Each row is where one point has got to under a steady rotation. How many ticks took it there?
The counts run from 0 to 275.
[157 106 102 153  95 130  65 152 111 112 166 149 177 117 143 148 129 125
  78  88 165 118 130  80 123 133 126 129 153 126 132 135 166 141 162 106
 137  76 159 150 156 157 135  88 168 143 137 134 126 145 130  92 163 134
 132 117 125 156] | 182
[176 122 127 122 125  94  96 153 136 118 157 182 174 114 155 123 142 103
 104  94 106 150 161 106 123 123 124 152 117 158 135 140 170  83 149 124
 121 162 149 144 138 140 121 121 158 119 137 133 180  96 139 166 153 142
 136  46 137 145] | 76
[104  95 107 128 122 110 125 117 147  85 162 142  97  94 133 125 169  96
 148  99 121 126 155 118  98 106 126 113 113 105 134 114 179 124 134 149
 177 135  71 127 109 102 187 155 155  94 158 137 164  83 118 105 139 109
 160  84 150 121] | 116
[129  99  89 168 145 110 102 103 160 145 154 133 132 100 140 123 153 146
 135  93 147 117 118  73 100 124 112 126 150  87 140 133 162 163 181 164
 156 109 106 132 145 126 179 146 181 110 122 151 186 124 143 127 159 117
 129 124 135 138] | 261
[101 146 123 129  95  92 116  96 143 119 151 156 148 132 138 154 148 123
 147 117 123 138  94  72 104  92  95 114 108 119 123 142 197  88 160 138
 143 159 100 116 101 111 162 149 151 106 163 147 160  93 179 100 152 128
 145  96 152 132] | 216
[155 115  88 167 143 119  97 126 161 133 161 126 125 109 152 116 150 142
 142  77 131 122 144  83 113 135 113 146 140  99 138 131 178 169 170 177
 160 120 132 131 146 128 165 145 189 125 119 137 208  96 133 136 150 121
 152  99 151 135] | 260
[117  76 103 130 144 124 131 126 131 121 143 148 132 111  95 121 144 131
  93 120 131 148 153  84 101 111 172 152 117 120 110 139 136  97 181 147
 130 179 133 141 112 133 191 135 184 139 181 140 155 140 147 129 160 109
 143  85 152 155] | 162
[149 110 142 174 150  96 107 149 175 137 141 141 135 102 158 124 183 110
 155  95 115 144 117  97 117  99 106 106  96 138 172 134 207 105 151 142
 109 151 135 136 121 111 126 125 149 131 124 147 161 110 137 147 159 118
 116  82 178 151] | 71
[140 101  84 181 159 131  96 154 135 167 189 121 124 134 150 133 144 133
 151 138 104 150 131  99 106 115 123 132 156 128 156 152 179 144 189 134
 130 145 112 131 133 111 152 133 162 151 122 156 178  78 139 134 163 128
 135 103 116 143] | 254
[132  97  76 167 136 138  89 132 135 160 179 104 119 139 124 135 136 150
 136 124 147 116 142  82 123 138 113 126 148 101 141 157 188 167 174 147
 140  91 121 129 123 135 140 109 181 164 129 148 172  97 130 100 148 134
 168 110 148 118] | 8
[148  83  75 146 117 149  85 157 141 147 176 123 141 138 100 138 125 119
 103 133 151 128 202 100 132 143 133 161 149 112 111 138 174 142 148 138
 141  97 156 159 133 149 146 102 194 159 141 133 157 114 102 131 137 154
 159  83 137 156] | 6
[110  94 101 155 138  97 106 103 148 118 161 153 115  91 135 120 180 131
 114 108 109 111  89  91  76 102 154 109 118 128 146 145 173 122 194 145
 126 147 114 112 123 124 170 126 172 136 123 166 173 134 174 126 148 111
 112 115 159 159] | 167
[138 124  99 142  99 120 117 147 106 106 160 150 161 146 155 142 144  84
 129 164 105 134 193 133 131 118 114 146 138 117 122 136 181 100 149 105
 140 140 116 136 123 101 116 127 148 139 166 147 158  77  83 106 161 139
 156  55 121 106] | 202
[140  97 106 147 124 123  76 133 134 121 152 160 152  64 127 139 154  86
 111  71 154 135 127  79 127 139 135 142 144 152 138 139 130 135 161 142
 140  69 112 151 155 179 171  81 164 132 143 146 150 121 105 131 183 135
 142 114  96 137] | 180
[126 119  96 154  94 116 116 147  90  95 148 149 182 153 137 154 157  95
 118 182 112 136 181 134 124 101 131 137 146 120 119 126 174  83 169  86
 128 137 118 139 115 100 126 119 153 140 178 153 136 101  86 103 155 130
 129  68 112 130] | 201
[128  83  81 115 113 128 116 110 124  95 154 144 147 146  94 128 124 120
  94 138 151  91 189  99 104 115 149 157 133  93 105 129 154 127 180 138
 140 128 126 132 112 133 155 131 186 135 150 150 165 120  92 106  93 107
 160  81 162 134] | 12
[ 91 129 125 105  97 101 125  81 144 112 147 171 134 108 127 145 157  97
 144 107 124 130 102  84  94  97 113 112 112 130 119 138 169  72 151 150
 142 156  84 124  97 129 169 145 161  95 174 153 165  88 174 115 147 127
 141 105 130 125] | 217
[117  92  70 169 149 134  99 110 123 157 189 118 122 119 119 140 141 153
 135 132 148 110 134  73 105 124 129 109 145 100 146 159 164 161 194 154
 134 102  95 118 120 133 168 116 186 160 140 166 175 108 123  93 132 121
 152 128 131 122] | 9
[ 89 110 133  97  90 101 117  93 148  93 146 178 140  95 116 137 153  79
 127 104 125 127 132 101  94 100 128 109 106 130 103 129 168  59 139 133
 142 150 102 145 110 129 180 139 160  87 173 155 156 108 168 121 137 148
 124 100 113 145] | 218
[144  84 100 136 129 117 104 102 175 117 161 136 108 120 139 130 144  99
 138 120 132  93 177 108 116 127 119 121 126  81 136 137 175 149 174 162
 144 102 119 115 116 114 138 141 173 131 106 137 172 107 107 114 116 113
 177  79 193 109] | 14
[110 104 103 121 155 134 124 114 171 128 154 150  91  80  95 116 149  99
 138 128 147 126 140 102 120 120 155 117  93 127 152 158 187 120 137 145
 113 137  79 116  88 135 155 145 153 157 173 152 172 123  90 139 108 122
 182  82 143 140] | 242
[136  77  98 123 125 122 115 141 139 107 146 150 133 122  97 121 147 127
  92 108 129 143 174  99 104 117 161 159 112 115 106 130 152 104 161 142
 141 178 165 151 119 130 182 123 189 135 161 129 170 144 144 135 150 122
 138  63 184 161] | 163
[122  79 107 171 150 134 119 101 143 147 174 122 112 101 146 149 148 114
 132 125 130 129 165  99 104 116 128  97 124  73 140 134 169 143 157 144
 178 110  92 140 123 102 179 131 183 109 160 142 148 118 121  98 184 146
 163 115 126 106] | 110
[157  93 106 144  98 102  86 144 135  70 139 161 158  64 161 107 143 109
  87 100 140 131 167 116 117 136 121 124 160 104 138 110 153 139 160 118
 166 112 132 170 155 126 168 144 162  92 142 121 129 134 124 115 175 135
 133 101  89 141] | 30
[118 107  94 153 161 117 110 124 157 154 156 160 136 110 117 133 153  89
 129 173 121 140 147 122 103  73 156 140 117 139 133 150 143  90 185 135
 117 147  82 120 114 123 151 130 162 131 163 181 173 109  92 164 144 125
 147  87 112 163] | 249
[ 99  54 114 158 141 119 112 113 147 110 159 129 141 122 121 143 163  98
 107 146 139 111 140 103  96  77 146 106 136  91 143 117 149 124 206 129
 141 130  99 140 123 105 164 136 165 113 119 171 105 138 113  94 127  86
 129 120 163 153] | 17
[142 119 130 133 137  93  92 128 182 108 148 172 121  87 166 123 163  52
 136  85 109 121 129 101 107 124 123 141 137 142 142 148 164 121 168 167
 123 117 120 131 133 136 135 142 154 120  88 150 190  96 127 155 139 110
 135  81 154 141] | 172
[134  96 125 153 121 105  82 157 145 108 156 149 189 114 151 136 157  85
  92  93 137 141 107  86 112 110 134 136 165 135 139 132 142 110 206 117
 111 116 136 172 142 130 138 126 145 127  97 162 111 140 132 137 151  97
  97 115 116 187] | 175
[120  93  77 171 155 127 105 149 117 159 182 127 142 124 135 128 157 135
 138 137 114 148 123  90  96 116 140 132 174 128 142 154 154 135 194 139
 134 151  93 138 129 117 167 142 164 138 143 172 175  79 134 123 161 110
 130 116  97 144] | 255
[109 107  95 167 105 115 113 134  95 102 155 144 177 138 130 156 167  95
 112 179 118 127 147 130 107  82 137 121 139 118 133 123 173  86 173  86
 128 122 105 138 117 101 134 104 156 146 178 178 114 119  87 100 160 119
 118  95 101 139] | 200
[136  95 131 150 147 101  87 134 176 115 150 157 132  71 167 121 178  58
 132  78 115 117 114 101 104 120 128 119 142 146 150 142 159 130 183 154
 118 109 111 143 146 136 150 133 148 117  83 158 165 114 129 158 148 115
 120 109 127 154] | 173
[109  82 106 138 127 121  94 143 156 134 144 143  87  70  97 125 170  91
 155 158 132 130 161 124 124 113 135 108 104 142 163 147 183  99 141 128
  89 111 105 149 109 154 129 100 160 163 162 160 151  92 101 148 141 145
 159  95 112 145] | 148
[126 129 115 137 124 115 142 109 138 107 132 129 139 106 131 135 149 120
 160 103 139 153 142  72 126 132 107 140 130  99 113 141 172 114 135 157
 162 156  91 146 113 104 180 158 157 117 193 136 187  87 128 114 179 110
 158  83 132 100] | 210
[119  95  93 164 134 105 106 101 141 131 158 138 150 102 120 126 145 144
 109 106 144 118 111  67  89 101 138 124 155  88 124 125 142 149 206 150
 151 118 108 133 139 127 185 139 183 107 131 166 169 138 152 114 146 101
 116 131 126 156] | 262
[ 99 109 101 186 121 121 119 125 109 121 152 135 152 106 134 153 174  95
 134 171 112 128 129 124 107  86 137  89 127 115 146 134 182 103 172  92
 131 103  87 131 118  97 140 106 149 144 169 176 121 114  86  94 174 120
 121 117 108 135] | 199
[121  99 128 162  93 112 118 116 147 109 129 133 162 111 123 137 163 139
 112  98 143 135 148  80 110 103 106 110 113  76 105  96 195 116 135 138
 160 133 149 172 122  96 172 137 180  94 169 128 131 155 157 106 169 139
 109 107 142 165] | 213
[143 127 111 121 112 112  81 170 137 114 161 154 189 142 147 140 131  90
 115  91 148 158 107  80 134 125 121 177 162 170 124 144 149 103 198 130
 121 123 128 133 147 147 126 121 132 141 107 146 142  91 128 125 156  93
 138  67 148 150] | 177
[129  79 119 128 135 116  95 148 158 107 156 142 108 106 144 138 167  80
 155 113 107 140 153 136 113  92 122 143 109 141 148 115 153 111 174 152
 165 122  91 120 131 124 152 120 149 103 123 158 140  75 106 130 161 103
 165  60 168 120] | 21
[136 142 107 143 112 107  95 141 144  96 152 150 152 103 178 127 108 132
 110  96 148 162 107  71 128 148  95 130 165 103 150 152 184 158 186 123
 145 126 106 133 134 102 156 164 129 126 135 129 133 112 159  89 183 107
 169  99 133 120] | 33
[ 99 131 129 156  92 111  91 128 162 111 138 150 113  66 148 126 168  63
 148 150 131 127 127 107 124 132 102  90 142 122 141 149 200 122 155 123
  85  82 102 151 117 119 130 130 134 159 124 168 135 111 117 118 149 157
 134 130  86 140] | 47
[135  79 118 128  99 111  81 142 133  72 144 163 140  56 138 119 167  74
 121  99 144 105 146 123 115 114 132 125 141 146 146 108 152 124 156 122
 131  72 101 160 147 165 146  99 151 107 121 163 117 109  93 120 135 116
 130 107 100 153] | 275
[175 126 125 138 138 101  86 152 145 135 166 176 146 103 170 129 148 104
 118  83 104 151 148  99 128 132 116 137 125 161 150 150 175 103 145 136
 129 147 136 141 142 142 124 123 163 113 130 127 186  93 147 167 169 155
 144  59 123 129] | 77
